128 stands for zero in the data rows.
Some points, one per row:
[215 139 106 156 151   0 108  33 121 150  57 255 199 255 119 255]
[156  98 101 111  54 106 121 123 137 190 166 134 131  84 158 108]
[134 121 135 144 131 129 131 139 123 113 146  95 105 147 127 143]
[129 111 176  99  81 129 151 144 137 117 124 175 134 162 158 186]
[147 101 129 106  86 111 126 132 149 135 123  96 139 135 128 155]
[ 77 176 130  88 169 183 156 123 145 180 106 182 194  83 191 160]
[121 179 150 101 174 120 117 165 113 109 129 128 100 120 180  97]
[173 153 125 167 124 118 118 142  83  83 132  76  95 176  90 117]
[145 151 146 153 129  64  94  45 116 119  99  43  43  51  50  46]
[109 105 138  93 123 173 129 157 123 109 131 161 137 151 134 180]
[158 137 103 138 121 100 118 120 115  36  41  43  43  51  50  46]
[ 88 132 125 100 111 173 158 122 165 150 133 129 144 122 172 160]
[ 96 118 166 108 137 163 165 165 114 135 145 185 122 156 156 147]
[133 126 111 149 144 127 117 127 113 127 151 115 130 145 131 142]
[147 122 140 141 129 108 125  96  98 144 132 139 138 165 125  46]
[148  89 150 137 136 130 108 146  79  88  98 111 124 177 114 131]
[149 126 127 148 132 112 122  99  96 147 138 134 140 159 119 159]
[146 109 148 145 139 109 162 148 129 131 111 140 143 160 156 140]
[171 136 107 157 124 117 137 128 120 125 158  98 125 166 100 165]
[135 133 133 142 126 115 111 111 117 129 144 128 129 166 113 162]
[102 119 129 110 160 194 149 164 114 115 129 125  43  51  50  46]
[ 94 140 134  72 122 164 145 154 130 142 123 189 150 137 163 182]
[108 133 123 128 109 164 111 167 125 123 197  67 106 107 129  57]
[126 138 126 137 132 127 114 134 109 139 165 116 139 135 130 112]
[108  91 174  64  72 111 174 109 160 173 102 154 178 125 187 196]
[120  98 133 113  97 129 123 122 135 138  41  43  43  51  50  46]
[146 131 156 115  76 128 120 170 131 103 140 209 128 177 146 161]
[110 142 161 148 116  83  73  92 156  82 115 205 120 193 128 179]
[173 164 116 146  89  99 112 133  97 114 156  74 111 148  71 103]
[110 104 163 134 146 140 168 128 131 140 112 157 139 144 167 152]
[124 104 129 124 103 111 180 129 186 182 148  98 157  79 171 138]
[131 129 116 145 149 133 117 132 112 125 152 110 124 142 139 132]
[121 102 124 142 120 142 148 130 153 152 146 110 135  86 160 129]
[124 136 123 137 145 127 117 137 115  36  41  43  43  51  50  46]
[139 141 120 134 119  86 100  96 127 135 136 174 145 184 118 177]
Then 12 other points, each followed by its number:
[128 131 106 129 147 123 111 138 114 145 151 134 137 142 148 126] 0
[148 194 159  70 183 126 133 190 115  86  41  43  43  51  50  46] 1
[148 156  66 147 157 135  72 120 169  54 116 173 122  51  50  46] 2
[103  94 125 112  95 133 159 133 183 159 152  71 118  83 162 141] 3
[188 135 116 159 141  55 119  76 119 113  93 189 130 215 125 238] 4
[138  99 119 105  66 117 128 150 157 123 159  62  93 120 135 115] 5
[103 141 103 147 174 148  92 128 122  93 142 154 135 134 167 119] 6
[126 133 144 132 153 121 117 117 100 138 137 131 141 150 128 159] 7
[137 140 136 149 128  90  98  78 120 110 118 170 124 189 122 181] 8
[158 102 138 139 116  68 124 102 123 149 120 173 149 198 124 211] 9
[101 105 138 105 114 117 152 128 155 149 106 115 138 129 150 172] 10
[142 107 138 135 115 132 150 145 155 107 141  62 116 135 124 141] 11
Which of these numbered points is nearest to each point below, looking only along the 2 directions in which the first points spread most? Its number follows each.
[117 112 133 122 124 187 120 135 100  36  41  43  43  51  50  46] > 1
[ 93 102 115 123  93 157 142 131 151 150 153  97 117  90 164 120] > 3
[115 141 168 169 133  62  66  39 152  67  79 240 121 225 121 226] > 4
[114 127 119 141 164 133 104 138 117 108 139 124 109 131 161 125] > 6
[148 136 117 146 118 105 115 123 120 134 154 138 146 158 119 143] > 7
[ 96 128 143 123 185 164 147 149 133 142 103 164 190 100 158 153] > 10
[100 131 148 117 130 159 177 117 137  36  41  43  43  51  50  46] > 1
[100 118 155  92 138 112 162 121 167 174  75 187 231  96 192 194] > 10
[142 130 125 137 132 116 125 138 121 132 154 117 131 146 130 135] > 0
[ 82 155 139  74 139 148 165 119 141 163  87 209 169 115 199 196] > 10
[105 109 166 108 144 136 185 151 143 140 121 158 134 134 158 158] > 10
[ 54 173  27  58   3  67  46  29 103 255  32 151 120 232 150 255] > 9
[103 121 153 117 135 186 139 169 100 132 158 186 129 162 153 124] > 10
[101 111 148 124 116 153 177 134 157 141 154  87 122  51  50  46] > 5
[ 71 114 159  54  69 144 160 109 150 180 115 193 201  51  50  46] > 3
[127 142 139 147 127  93  86  80 135  95 112 182 113 194 128 176] > 8
Now 12 new points, numbered from 0 again:
[ 75 143 140  82  98 175 145 123 129 163 118 243 190 121 225 146] 0
[ 94 174  35 163 127 204  91 192 201  17 220 133 160 117 123  37] 1
[141 162  52 150 165 137  56 152 217  22 114 192 152 114 183 127] 2
[146 114 141 133 127  91 115  84 100 165 133 150 163 185 100  46] 3
[128 109 131 124 101 154 170 132 155 131  41  43  43  51  50  46] 4
[130 110 156 145 144 135 154 131 117 122 122 112 138 132 145 133] 5
[124 111 136 108 124 147 133 114 130 148  98 171 198 122 167 165] 6
[140 132 116 146 143 119 108  92  90 150 145 143 154 151 126 146] 7
[153 131 139 127 109  85 117  98 111 158 144 158 157 179 105 184] 8
[150 107 149 147 136 115 144 147 127 128 122 117 142 135 146 125] 9
[115 133 151 109 146 183 166 156 135 120 147 155 168 115 167 127] 10
[ 70 144 155  62 113 167 186 121 164 173 117 198 193 105 206 184] 11
The same question for these:
[144 123 111 134 142 113 110  95  97 159 142 130 152 161 118 172] > 7
[138 126 139 130 125 110 124 128 111 145 145 127 140 148 129 142] > 2
[127 132  86 156 166 147  94 137 139  87 144 169 143 138 156  96] > 9
[ 84 159 106 181 145 191  97 200 176  18 189 131 121  90 171  28] > 1
[112 135 122 136 135 164 107 133  95 131 176  43  43  51  50  46] > 4
[154 126 111 142 132 105 120  94  90 157 140 136 148 161 121 164] > 7
[149 106 143 148 144 125 127 137 124  36  41  43  43  51  50  46] > 4
[113 115 133 113 123 157 153 115 134 156 119  43  43  51  50  46] > 4
[144 126 106 140 132 119 114 131 115 145 156 128 140 147 131 128] > 2
[ 74 192  20 215  92 235  96 255 255   0 255 121 156  77 119  46] > 1
[158 163  82 146 130 106 103 122 132 119 147 160 165 148 118 153] > 7
[165 128 123 135 120  89 121  68  86 182 145 144 174 183  83 205] > 8
[136 130  85 133 153 129 103 117 108 139 154 129 146 146 138 135] > 2
[ 99 101 181  74  74 130 174 126 150 157 113 182 163 136 184  46] > 10
[115 130 141 124 170 182 166 143 121 132 133 112 147 103 150  46] > 1
[113 104 144 135 180 180 141 171 100 101 124 154 138 140 133 140] > 5
